One turn moves every row onto another: examples first, then more rows asked:
fetek: [ -1  13  -8   5  -3 -14 -15  -9  -9   4  -6  13   3   5  -4   0 -12  -2
  33  -7 -14  18  -9]
lili: [ 19  14   7  24  -1 -22   5  -9  -1  18   4   2  24   8   3 -14  -5  11
   6 -17  -5  10 -17]
viv: [ 19  10   1  -5  -7 -13   0  -8 -14  11 -13  27  36  12  -8  -2 -14   8
   1 -22   2  16 -20]
bivoz: [  5  22  23  30 -11  -8 -13   4   3   9  -3  14  20   3   6   0  -9   4
  11  -8 -14  -5 -15]
zonev: [ 17  14   4   4  -2 -30   0  -6  -8   6   2   5  11   6 -11 -11  -2   7
  20 -13 -12  26  -9]
fel: [  6  21  22  10 -10 -19 -15   6  -5  -3  -2  15   9   1 -11   0  -5   1
  24  -6 -21  13  -7]
zaf: [-12  22  -6   0 -10  -3 -13 -16   2   8 -10   9   0  -3   5 -11  -9  -5
  -3  -4  -8  19 -12]
nafos: [  1  20  -6   4  -1  14  -9   0   8  11 -18   8  23  13  -5 -10  -2   0
   5   4   7   0  -4]
zak: [ 11  19  -4   3   1   5   0   0   8  14 -14   3  27  15  -9 -17   2   5
  -2   0  10   7  -3]
fik: [ 13  17  17  -1 -13  -6 -10   3 -12   4 -14  33  35   8  -9   6 -15   5
   1 -18  -5   6 -18]
Bugil: [ 16  19  16  -8   3   1 -12   3  -8  24 -23   5  20  11   7   5  -6   0
  20 -15 -19   9 -31]
buteb: [  6  11  -5  -4  -9  -1 -11  -8 -14   8 -18  33  30  11  -3   8 -20   2
   9 -16  -1   8 -20]
dek: [ 18  16  11 -10   5  -1  -8  -1  -9  27 -23   3  21  13   7   2  -5   1
  20 -18 -17  13 -30]
zaves: [ -1  11 -12  24  -1  -5 -11 -15  -2  18  -4  10  14   8  13  -1 -16   0
  21  -9  -5   2 -17]
kan: [ -5  27  18   4 -16  -7 -13  -4   5   3  -8  10   5  -5   0 -11  -4  -2
 -10  -5 -14  15 -10]
mir: [  7  23   9   7  -5   9  -6   8  10   8 -15   8  27  12 -10 -13   2   3
  -2   3   4  -1  -3]
zod: [  2  22   4  -1  -9 -14  -2 -15   3  10  -5   3   7  -2  -1 -19  -1   2
 -13 -10  -7  26 -11]
liged: [ 21  18  19  -8   4  -4  -8   3  -8  25 -21   3  22  12   5   1  -3   2
  17 -18 -18  12 -31]

mir moves to zak
bivoz moves to lili
Now these:
fetek moves to fel
Bugil moves to liged
zod moves to zaf
viv moves to buteb

